Two rows play each game, the first against the second. How much does the first row win by? 20 is about a draw, 40 a big win and 0 a big loss. Wins can go round in a circle: one row can beat a second, the second a third and the third the first. Each row has two weighted sums of its numbers, A and B, taken from their middle values. A row wins by its A times the other's B, less its B times the other's A.
[ 13  -3  -6 -13  -2  -5   2  -4  -9   1]
[  0   6  -7  -8  -2  -9   4   5 -15   6]: 21
[ -2 -12  -6  -5  -7  -5   7  -2  -7   4]
[ -6  -5  -6  -8  -4 -14   7   0  -7  -6]: 25
[  9  -8  -4 -14   3 -10   9   7  -7  -5]
[  6  -8  -7 -10  -6  -2   5   0 -11   2]: 24
[ -2 -13 -10  -8   1   0   6  -2  -5   5]
[ 14 -15  -9  -3   4  -8   8   2  -3   9]: 14
[  7  -3  -6 -10  -3  -5  14   8  -7   2]
[  6 -11  -3  -3  -6  -9   8  -7  -3   4]: 18
[ 6  0 -7 -9 -4 -3  6 -9 -4  3]
[  1  -5  -3  -8  -5 -10   7  -6  -7  -4]: 25
[ -2  77  54  83  29  -9 -76 -73  35 -68]
[  5  -2  -7 -12  -6  -6   7  -3   0   1]: 19
[  2  -5  -6  -6   2 -13   7  -2  -5   2]
[12 -1 -5 -6 -1 -4 14 -6 -5  2]: 22
[ -1  -5  -3  -2  -2 -13   7  -7 -13  -3]
[  4  -3  -3  -6  -5  -6   6 -13  -2   6]: 11
[  8 -10  -2  -8 -12  -2   7 -10  -2   4]
[  4 -12  -7 -13 -17  -2   8   2   0  -2]: 24
[ 12   2  -6 -10   4  -1   4  -4 -17   3]
[  9  -3  -6  -9  -1 -14   7   6 -13  -5]: 7
[  4 -12  -5  -7  -9   0   9  -4  -8   2]
[ -4 -10  -4  -9   6  -7   6  -1  -8   4]: 20
[  5 -11  -7  -8  -3   3   7  -7 -14  -5]
[-71  73 -59  82  -9  67 -67  71  93 -72]: 19
[  8  -7  -7 -11   1  -7   6   3 -13  -6]
[  1  76  55  82  29 -12 -75 -73  37 -67]: 17
[ -4  78  55  81  27 -10 -75 -73  34 -69]
[ 12 -14  -7  -6  -7  -8  -2  -5 -11  -1]: 17
[  0 -10   2  -9  -3  -3  11  -5  -2   7]
[ -5   0  -4  -6   4  -8   5  -6 -13   3]: 22
[  6 -10   0  -7 -12 -10   8   1  -6   5]
[  2 -12  -6 -10   0 -10   6  -1  -1   2]: 22
[  1  -7  -5 -10   0  -5   3  -7  -5   6]
[  7 -13  -6 -11   2  -3   7 -11   0  -5]: 14
[  7  -2  -8 -11  -2  -6   2  -4  -7   3]
[ -1 -10  -3 -11  -3 -10   6   3  -1   5]: 23
[-47 -29  97   2  51  94 -98  76  96  34]
[ 11  -9  -6 -15  -3  -7   6   5  -2  -1]: 16
[ 6  7 53  5 12 14 25  6 -3 49]
[  6   0  -1  -8   4  -7  10  -6 -10   2]: 27
[  3  -3  -7 -10  -4  -4   6  -1 -11   2]
[  2  -1  -9  -4  -2  -5   7   3 -11  13]: 20
[ 10  -9  -4  -9  -2 -12   7   0  -9  -5]
[  2 -15  -7  -7   1  -7   5   5  -4  10]: 21
[ 5 -5 -6 -7  0 -1  4  0 -6 20]
[  2 -11  -3  -9  -8  -5  -1  -3 -11   4]: 24
[  6 -12  -6  -7   0   5  10  -4 -10   8]
[-1 -6 -1 -7  4  0 12 -6 -7  8]: 21
[-47 -30  97   5  51  94 -98  76  95  36]
[  7  -3  -2  -7   2  -4   8 -12  -3   8]: 30
[  0 -12  -4  -9   2  -7   7  -7   1   0]
[ 5 -7  1 -6 -7 -6  9 -6 -6  7]: 20
[ -1  78  54  81  29 -11 -76 -73  32 -68]
[  0  -9  -7 -15   0  -5   0  -4  -2   1]: 17
[ 5  7 52  6  7 15 25  9 -7 50]
[  3 -13  -9 -10   0   4   8  -4  -7   1]: 16
[  1  -7  -8 -11 -10  -8   8   6  -5  -5]
[  1  -7 -12 -11  -6  -3   1   5  -6   5]: 18
[ 11  -6 -12  -5  -6  -1  10   2 -13  -1]
[  1  -7  -9  -9 -10   0   7   1  -7   2]: 23
[ -1  -7  -6  -9  -4  -3   8   9 -19  -1]
[-6 -8 -6 -8 -6 -7  6 -8 -4 -3]: 13
[-74  75 -58  81  -4  69 -68  70  94 -72]
[ 11   0  -8  -6   2 -13   9  -3  -3   2]: 14
[  2 -14  -3  -9  -3  -3  -1 -12  -4   7]
[ -2  81  56  82  27 -10 -75 -72  34 -64]: 31
[  7  -9  -2 -11  -8  -6   4  -6  -9  -3]
[-72  74 -59  80  -3  68 -66  68  94 -73]: 16
[ -47  -30   95    4   51   92 -100   77   96   35]
[  8 -13   2  -6  -5 -13  11  -4  -8 -11]: 4
[  1   1   3  -8   1 -10   3  -9 -12   6]
[  3  -8  -7 -11  -3  -5   0   4 -14   5]: 20
[  3  -2  -6  -4 -11  -7   8  -7  -4   5]
[  9  -8 -10  -7   4  -1   5  -9  -2   6]: 5
[  9  -9  -5  -7  -9   0  15   5 -11  -1]
[  1  -6  -8  -8   8   1   3 -12 -14  -5]: 27
[  8 -13  -4  -8  -1 -10   9   2  -4   0]
[ -3 -11 -11  -5  -4   3   9   1 -11   2]: 23
[ 2 -5 -3 -9 -5 -6  9  4 -8  8]
[  2  -8  -8 -10   4  -9   9   3  -1   4]: 23
[ -1  -1 -11  -5  -1 -12   1  -3  -4   7]
[ -2  78  54  82  27 -11 -76 -72  35 -66]: 21
[  5  -8  -6 -13  -9  -5   7   3  -6  -6]
[ -4  -8  -4 -11  -2 -10   7  -6  -2 -10]: 19
[  7  -5  -8 -10  -5   4   1 -11  -6   9]
[  5   4  -8  -9 -12   0  10   3 -14   2]: 29
[13  6 49  7 13 15 27  7 -6 49]
[  5  -4  -5 -14   2  -3   7   0  -7   2]: 24
[  8  -5 -10 -10  -1   1   8  -4  -6   2]
[ 6 -4 -9 -7 -7 -6  2 -5 -7  6]: 27
[ 6 -9 -6 -8 -4 -6  6 -4 -9 -1]
[  0  -9  -5  -9   1 -18  -3   2  -4   5]: 19
[ -4 -10 -10  -8  -3  -2   2  -2 -11   1]
[  5  -9  -3  -9  -5  -6   5   4 -11   7]: 20
[ 10  -3 -11  -4 -11 -10   5  -2  -6   0]
[ -3  78  53  81  29 -11 -77 -72  33 -66]: 21
[ -5  -4 -11  -8  -6   3   3  -9  -5   5]
[ 2 -8 -4 -7  5 -9 13  2 -4  3]: 21
[  6 -16 -10  -5  -2  -5   8   2  -1   7]
[  7   1  -7  -3 -11 -14   7   1  -4   8]: 21
[ 13 -13  -9  -8  -4   3  11  -7   0   1]
[ 10  -9  -6  -6 -11  -3   9  -4  -3   6]: 29
[  6  -7   4  -8  -8 -18   6  -1  -8  -3]
[  6 -11  -4  -9  -3  -7   5  -7  -2   4]: 15
[  5 -13  -3  -5   1   1  11  -1 -13   6]
[ 5 11 52  5 10 13 26 10 -4 49]: 7
[ 11  -9  -5 -11   4  -6   4  -3  -8   1]
[  1  -6   0  -7   1  -6  12 -16  -5  -9]: 19
[  6  -5  -6  -9  -4 -16   6   2  -1   1]
[  5 -16  -5 -14  -2  -4   0   8  -9   6]: 23
[ 10 -16  -3 -12   6   0   3  -8 -13  -5]
[ 14  -5  -5  -8  -9 -10   0  -3 -13   1]: 23
[  1  -3 -10  -9  -2  -6   5  -1 -11  -2]
[  4 -17  -9  -5  -2  -6  10   1  -1   2]: 20
